(in the rows, 128 means zero)
One hidden turn or mirror swaps the rows below in pairs. Which row is each named row swapped with?
The rows were stretched afterwards, more along some directions than others.
Vuzu: [123 157 133 136 107 142 122 134 137 145 104 135 139 105  98  95 143]
Nug: [133 152 131  91 115  72 128 166 129 113  96 118 141  98  76  94 137]
salag: [128 130 129 143 140 162 140 101 126 148 122 132 120 144 154 131 127]
Zike: [148 121 150 120 148  95 118 153 128 129 123  88 159 129  95 166 110]
medod: [132 129 159 130 129 133 144 123 117 129 133 104 145 123 116 166 125]
mur: [155 118 113 138 127 113 141 103 121 151 113  99 145 177 124 138 138]
kenid: [126 166 122 147 101 129 148 130 130 139  87 138 137 125  88 100 140]
momag: [118 162 142 122 112 124 148 131 138 126 122 128 117  98 114 109 107]
Kape: [139 155 100 136 103 149 136 122 130 132 119 123 130 117 107 107 130]
nul: [155 115 114 140 124 126 137 104 125 156 112  99 137 151 129 137 137]
poki: [114 154 134 132  95 139 139 110 138 137 110 129 138 135 107  90 143]
Zugob: [145 135 115 149 128 148 129 133 127 148 132  91 138 143 125 150 123]
tuzef: [160 112 137 130 115 115 145 148 122 138 125 118 138 131 115 118 121]
Zoti: [158 126 114 135 112 129 136 103 132 157 112 100 130 160 114 132 123]
tuze: [141 150 142 112 120  99 124 151 119 117 103 105 152 100  87 100 148]
tafu: [145 124 133 138 137 135 150 134 127 142 123 137 140 118 107 155 114]
komo: [135 151 149  93 133 102 130 147 130 123 127 122 166  96  78 130 118]
Donu: [136 122 161 113 132  97 133 153 127 127 135  99 151 109 100 163 105]
Naza: [151 156 114 120 110 147 159 118 127 142 114 107 164 130 102 145 140]
Bezov: [116 159 133  91 110 109 138 139 147 121 123 130 147 101 110 106 125]
mina: [136 121 122 155 113 131 132 131 128 138 125 100 131 146 119 140 109]
Dapel: [132 168 148 102 137 120 122 141 131 127 115 111 169 103  85 127 125]
Renu: [149 142 110 141 107 141 136 126 118 145 131  92 162 152 110 160 116]
laf: [130 155 137 104 111  92 155 138 137 126 119 117 163 128  89 122 136]
kepu: [133 157 144 101 114  75 114 161 115 118 103 108 156  95  78  99 136]
godo: [155 117 130 118 119 104 141 178 117 138 117 112 158  98  90 127 132]
vimi: [165 123 100 113 125 112 130 129 117 131 133 100 131 150 124 133 116]
Vinop: [137 126 151 108 155 104 118 168 138 125 137 103 137  85  88 157  96]
Zipib: [135 170 129 107 137 122 136 156 127 133 117 107 162  98 104 133 138]
kemop: [152 107 133 139 113 110 151 153 126 126 111 135 121 122 109 114 125]
Rut: [131 142 129 104 127 124 148 155 134 127 138 119 129  91 101 106 116]
Geze: [126 132 130 147 133 162 130 124 123 141 127 122 142 136 127 141 116]
Kagib: [120 165 131 136 103 137 124 128 140 138  95 136 131 114  95  96 139]
Pifa: [140 119 116 124 115 110 135 116 130 148 110  95 144 147 117 119 147]
raluk: [163 125 117 109 136 109 106 123 115 132 125  86 125 156 115 142 118]
mimus: [141 170 133 148 133 129 140 130 126 130 110 120 134 101 107 113 118]
Gis: [156 125 130 107 143 109 108 120 113 119 127  81 135 147 122 145 107]
timo: [122 153 127 141  95 138 148 130 143 143 107 134 132 129 106 104 152]
mafid: [136 143 153 113 117  72 138 162 118 122 111 110 148  98  83 113 141]
kozof: [122 161 117 124 103 136 128 127 131 123 115 116 126 103 108  94 122]
ril: [129 152 123 145 111 125 160 152 140 123 107 136 121  92  94 102 135]
fafes: [131 125 136 139 121 137 138 150 114 142 123 132 150 116 103 148 127]
Zis: [160 127 129 111 136 114 127 122 104 123 125 100 129 147 144 126 122]
Teno: [144 150 140 102 108  84 110 142 116 125 106 101 153 106  87  99 135]
Zisu: [156 124 144 145 107 120 151 147 124 137 109 120 140 128 100 112 130]
lasoz: [132 132 126 121 134 149 129 135 123 134 152  93 135 146 135 136 133]

laf is swapped with ril
Teno is swapped with Vuzu
komo is swapped with Kape
Zis is swapped with salag

